arr = [126 101 142 154]
arr[0] = 126
arr[1] = 101
arr[2] = 142

m =
array([[116, 141, 136, 156],
       [135, 145, 156, 133]])
m[0, 0] => 116
m[1, 0] => 135
m[:, 0] => [116, 135]
m[0, 2] => 136
m[0, 1] => 141

a =
[[124 147 109 143 141 144 117 122 113 107 146 112 103 121 117]
 [141 111 147 113 140 111 137 142 124 137 115 138 145 140 139]
 [135 118 142 108 109 112 112 139 143 146 119 138 131 147 112]
 [144 120 143 132 146 116 129 146 108 110 144 114 134 146 130]
 [143 144 124 125 132 136 110 139 109 112 146 115 110 133 113]
 [135 120 135 112 114 117 113 139 137 135 128 126 124 141 109]
 [144 108 148 113 141 111 134 141 127 141 115 137 145 140 138]
 [108 140 110 130 110 145 128 112 147 146 113 146 129 108 121]
 [132 119 141 145 144 125 132 134 111 109 145 110 128 130 135]
 [128 114 138 144 146 118 149 125 120 127 121 133 149 124 146]
 [114 144 111 149 147 144 141 108 121 112 129 118 124 111 146]]
a[0,-15] => 124
a[:, 6] => [117, 137, 112, 129, 110, 113, 134, 128, 132, 149, 141]
a[-6] => [135, 120, 135, 112, 114, 117, 113, 139, 137, 135, 128, 126, 124, 141, 109]
a[-3,-3] => 128
a[-9,7] => 139
a[-4,10] => 113
a[9] => [128, 114, 138, 144, 146, 118, 149, 125, 120, 127, 121, 133, 149, 124, 146]
a[-7,3] => 125
a[5,-9] => 113
a[-1,7] => 108
a[-11,1] => 147
a[-8,9] => 110
a[-4,-14] => 140
a[-5,11] => 137
a[-6,0] => 135
a[1,8] => 124
a[6] => [144, 108, 148, 113, 141, 111, 134, 141, 127, 141, 115, 137, 145, 140, 138]
a[:, 8] => [113, 124, 143, 108, 109, 137, 127, 147, 111, 120, 121]
a[:, 3] => [143, 113, 108, 132, 125, 112, 113, 130, 145, 144, 149]
a[:, -8] => [122, 142, 139, 146, 139, 139, 141, 112, 134, 125, 108]
a[-1,-11] => 147
a[10,12] => 124
a[10,6] => 141
a[-1,0] => 114
a[-10,-12] => 113
a[8,-4] => 110
a[2] => [135, 118, 142, 108, 109, 112, 112, 139, 143, 146, 119, 138, 131, 147, 112]
a[10] => [114, 144, 111, 149, 147, 144, 141, 108, 121, 112, 129, 118, 124, 111, 146]
a[-6,8] => 137
a[10,-6] => 112
a[7,11] => 146
a[-1,1] => 144
a[-2,-8] => 125

data =
[[110, 158, 109, 103, 139, 112, 122, 113, 113],
 [143, 126, 141, 125, 123, 121, 149, 143, 121],
 [112, 157, 110, 109, 151, 113, 122, 113, 114]]
Indices start at 0.
row 0 col 0 = 110
row 2 col 5 = 113
row 2 col 7 = 113
row 1 col 4 = 123
row 1 col 2 = 141
row 0 col 6 = 122
row 1 col 0 = 143
row 2 col 4 = 151
row 2 col 3 = 109

W = 122	118	131	130	126	118	134	130	125	126	127	126	131	107	135	123
W[0] -> 122
W[14] -> 135
W[15] -> 123
W[1] -> 118
W[13] -> 107
W[11] -> 126

grid =
array([[137, 119, 132, 106, 112, 146, 131, 136, 119, 123, 133, 154, 149,
        117, 124],
       [126, 133, 119, 130, 121, 126, 144, 124, 127, 153, 108, 140, 141,
        120, 135],
       [121, 117, 143, 120, 132, 138, 117, 141, 122, 114, 139, 136, 134,
        122, 117],
       [119, 120, 152, 132, 149, 137, 118, 144, 127, 119, 146, 134, 133,
        127, 118],
       [109, 123, 146, 145, 156, 125, 115, 138, 130, 125, 134, 118, 120,
        127, 119]])
grid[0,0] => 137
grid[4] => [109, 123, 146, 145, 156, 125, 115, 138, 130, 125, 134, 118, 120, 127, 119]
grid[2,10] => 139
grid[1,3] => 130
grid[3,11] => 134
grid[:, 14] => [124, 135, 117, 118, 119]
grid[1,0] => 126
grid[0,11] => 154
grid[2,14] => 117
grid[3,5] => 137
grid[1,8] => 127
grid[1] => [126, 133, 119, 130, 121, 126, 144, 124, 127, 153, 108, 140, 141, 120, 135]
grid[:, 5] => [146, 126, 138, 137, 125]
grid[0,12] => 149
grid[:, 13] => [117, 120, 122, 127, 127]
grid[4,8] => 130
grid[0,3] => 106
grid[:, 8] => [119, 127, 122, 127, 130]
grid[3,9] => 119
grid[3,8] => 127
grid[1,9] => 153
grid[:, 7] => [136, 124, 141, 144, 138]
grid[1,10] => 108
grid[2,8] => 122
grid[0,7] => 136
grid[:, 11] => [154, 140, 136, 134, 118]
grid[1,1] => 133
grid[0,5] => 146
grid[2,12] => 134

B =
[[127 148 123 144 125]
 [128 154 139 134 125]
 [124 130 135 127 142]
 [141 131 122 137 124]
 [123 126 128 131 144]
 [120 134 131 132 142]
 [147 124 137 122 127]
 [128 115 138 117 149]
 [155 124 137 121 121]]
B[0,0] -> 127
B[8,2] -> 137
B[0,3] -> 144
B[5,4] -> 142
B[0] -> [127, 148, 123, 144, 125]
B[2,4] -> 142
B[8,4] -> 121
B[1,3] -> 134
B[3,1] -> 131
B[5,3] -> 132
B[1,4] -> 125
B[6,2] -> 137
B[2,0] -> 124
B[3,2] -> 122
B[5,1] -> 134
B[:, 3] -> [144, 134, 127, 137, 131, 132, 122, 117, 121]
B[3] -> [141, 131, 122, 137, 124]
